[[ 1.05 -0.19 -7.24  0.27]
 [ 7.76  6.00  3.67  4.10]
 [ 1.20 -0.31  1.97 -0.13]
 [-0.79 -0.17  2.11  0.16]
 [-2.16 -3.82  0.66  2.15]
 [ 2.61  0.92  3.51  2.56]
 [ 1.30 -1.09  2.67 -0.50]
 [ 1.79  0.24 -0.83  3.21]
 [-5.25 -2.32  2.28  4.32]
 [-1.70 -1.01 -1.00  3.50]
 [-0.43  3.13 -1.33 -5.54]
 [ 0.26 -1.40 -6.80  0.79]]
=>
[[ 0.27  1.05 -0.19 -7.24]
 [ 4.10  7.76  6.00  3.67]
 [-0.13  1.20 -0.31  1.97]
 [ 0.16 -0.79 -0.17  2.11]
 [ 2.15 -2.16 -3.82  0.66]
 [ 2.56  2.61  0.92  3.51]
 [-0.50  1.30 -1.09  2.67]
 [ 3.21  1.79  0.24 -0.83]
 [ 4.32 -5.25 -2.32  2.28]
 [ 3.50 -1.70 -1.01 -1.00]
 [-5.54 -0.43  3.13 -1.33]
 [ 0.79  0.26 -1.40 -6.80]]

[[-0.46 -0.93  2.50 -0.50  1.68  1.33 -0.65 -0.64]
 [ 1.52  2.15  1.02 -2.21 -3.97  6.43  1.23 -2.38]
 [-2.84 -0.30  0.07 -0.64  2.38 -3.93  0.93 -1.67]
 [ 1.73 -1.51  1.63 -0.70 -0.53 -0.79 -1.09 -1.17]
 [-0.56 -0.97  3.43  0.26  2.42  0.98 -0.40  0.63]
 [-2.66  1.08  1.19 -0.40  0.58  2.49  0.72 -0.63]
 [ 2.48 -0.42  0.62  1.33 -2.11 -2.40 -0.60  1.81]
 [-0.45 -1.23  0.75  1.06 -2.08 -2.94 -0.19  0.84]
 [-0.65 -1.86  2.07 -0.11 -0.43 -0.62 -1.56 -0.54]
 [-1.45  0.35 -1.28 -0.47 -0.19 -0.98  1.15 -0.05]
 [ 0.15 -1.66  1.39 -1.78  0.75  0.70 -1.26 -1.34]
 [ 3.06  0.85  4.21 -1.49 -0.25  1.40  1.05 -2.75]]
=>
[[-0.64 -0.46 -0.93  2.50 -0.50  1.68  1.33 -0.65]
 [-2.38  1.52  2.15  1.02 -2.21 -3.97  6.43  1.23]
 [-1.67 -2.84 -0.30  0.07 -0.64  2.38 -3.93  0.93]
 [-1.17  1.73 -1.51  1.63 -0.70 -0.53 -0.79 -1.09]
 [ 0.63 -0.56 -0.97  3.43  0.26  2.42  0.98 -0.40]
 [-0.63 -2.66  1.08  1.19 -0.40  0.58  2.49  0.72]
 [ 1.81  2.48 -0.42  0.62  1.33 -2.11 -2.40 -0.60]
 [ 0.84 -0.45 -1.23  0.75  1.06 -2.08 -2.94 -0.19]
 [-0.54 -0.65 -1.86  2.07 -0.11 -0.43 -0.62 -1.56]
 [-0.05 -1.45  0.35 -1.28 -0.47 -0.19 -0.98  1.15]
 [-1.34  0.15 -1.66  1.39 -1.78  0.75  0.70 -1.26]
 [-2.75  3.06  0.85  4.21 -1.49 -0.25  1.40  1.05]]

[[-0.50 -7.52 -4.07  2.56 -0.50]
 [ 1.99  1.67 -1.42  4.77  0.33]
 [ 4.60 -4.26 -4.00  0.58  1.41]
 [ 0.32  3.02  1.02  3.26  5.00]
 [-0.08 -3.03 -3.07  0.51 -3.10]]
=>
[[-0.50 -0.50 -7.52 -4.07  2.56]
 [ 0.33  1.99  1.67 -1.42  4.77]
 [ 1.41  4.60 -4.26 -4.00  0.58]
 [ 5.00  0.32  3.02  1.02  3.26]
 [-3.10 -0.08 -3.03 -3.07  0.51]]

[[ 1.87  6.46  1.84  3.45  0.20 -1.97  2.37 -2.52  0.91 -3.06 -5.67 -1.96
  -3.37]
 [ 7.08 -5.00  0.73 -0.08 -1.29 -0.14  0.96 -1.89  0.28 -1.73 -3.95  0.15
  -1.26]
 [ 2.18  2.95 -0.50  1.68 -0.34 -1.30  0.62 -4.27 -2.54 -1.41 -0.90 -2.84
  -3.89]
 [ 5.04  5.66 -5.09 -2.95 -1.62 -0.22 -5.51 -3.73 -2.60 -4.24 -1.89 -3.20
  -1.47]]
=>
[[-3.37  1.87  6.46  1.84  3.45  0.20 -1.97  2.37 -2.52  0.91 -3.06 -5.67
  -1.96]
 [-1.26  7.08 -5.00  0.73 -0.08 -1.29 -0.14  0.96 -1.89  0.28 -1.73 -3.95
   0.15]
 [-3.89  2.18  2.95 -0.50  1.68 -0.34 -1.30  0.62 -4.27 -2.54 -1.41 -0.90
  -2.84]
 [-1.47  5.04  5.66 -5.09 -2.95 -1.62 -0.22 -5.51 -3.73 -2.60 -4.24 -1.89
  -3.20]]

[[ 4.02  0.55 -0.07  0.09 -0.06  0.71  0.58 -3.42  4.81 -1.12 -0.27  1.37
   1.68 -4.05]
 [-4.98  0.14 -2.72 -6.45  4.58  0.20  4.79 -3.26 -2.45 -0.70 -2.00  0.54
   1.95 -1.52]
 [-1.20  0.31 -3.44  2.74  2.66  1.56  2.15  0.56 -0.73  1.80  0.70  3.89
   3.66 -3.77]
 [ 2.58 -1.24 -2.17  3.65  6.09 -1.75  4.35  0.80  2.33 -2.05  0.29 -1.48
  -3.24 -1.75]
 [ 2.90  0.77  3.00  0.76  0.21  1.54 -0.36 -5.75  1.31 -0.45  2.51  0.20
  -0.64  3.46]]
=>
[[-4.05  4.02  0.55 -0.07  0.09 -0.06  0.71  0.58 -3.42  4.81 -1.12 -0.27
   1.37  1.68]
 [-1.52 -4.98  0.14 -2.72 -6.45  4.58  0.20  4.79 -3.26 -2.45 -0.70 -2.00
   0.54  1.95]
 [-3.77 -1.20  0.31 -3.44  2.74  2.66  1.56  2.15  0.56 -0.73  1.80  0.70
   3.89  3.66]
 [-1.75  2.58 -1.24 -2.17  3.65  6.09 -1.75  4.35  0.80  2.33 -2.05  0.29
  -1.48 -3.24]
 [ 3.46  2.90  0.77  3.00  0.76  0.21  1.54 -0.36 -5.75  1.31 -0.45  2.51
   0.20 -0.64]]

[[ 0.27 -1.54 -0.84 -0.99  0.41 -0.33  0.81  1.51  0.17 -0.52 -3.04 -2.18
  -0.27  3.92 -1.85]
 [-5.35 -0.49 -5.92  4.00 -0.61  0.00 -1.44  4.19 -0.59 -1.52  1.75  1.49
  -1.81  3.03 -5.70]]
=>
[[-1.85  0.27 -1.54 -0.84 -0.99  0.41 -0.33  0.81  1.51  0.17 -0.52 -3.04
  -2.18 -0.27  3.92]
 [-5.70 -5.35 -0.49 -5.92  4.00 -0.61  0.00 -1.44  4.19 -0.59 -1.52  1.75
   1.49 -1.81  3.03]]
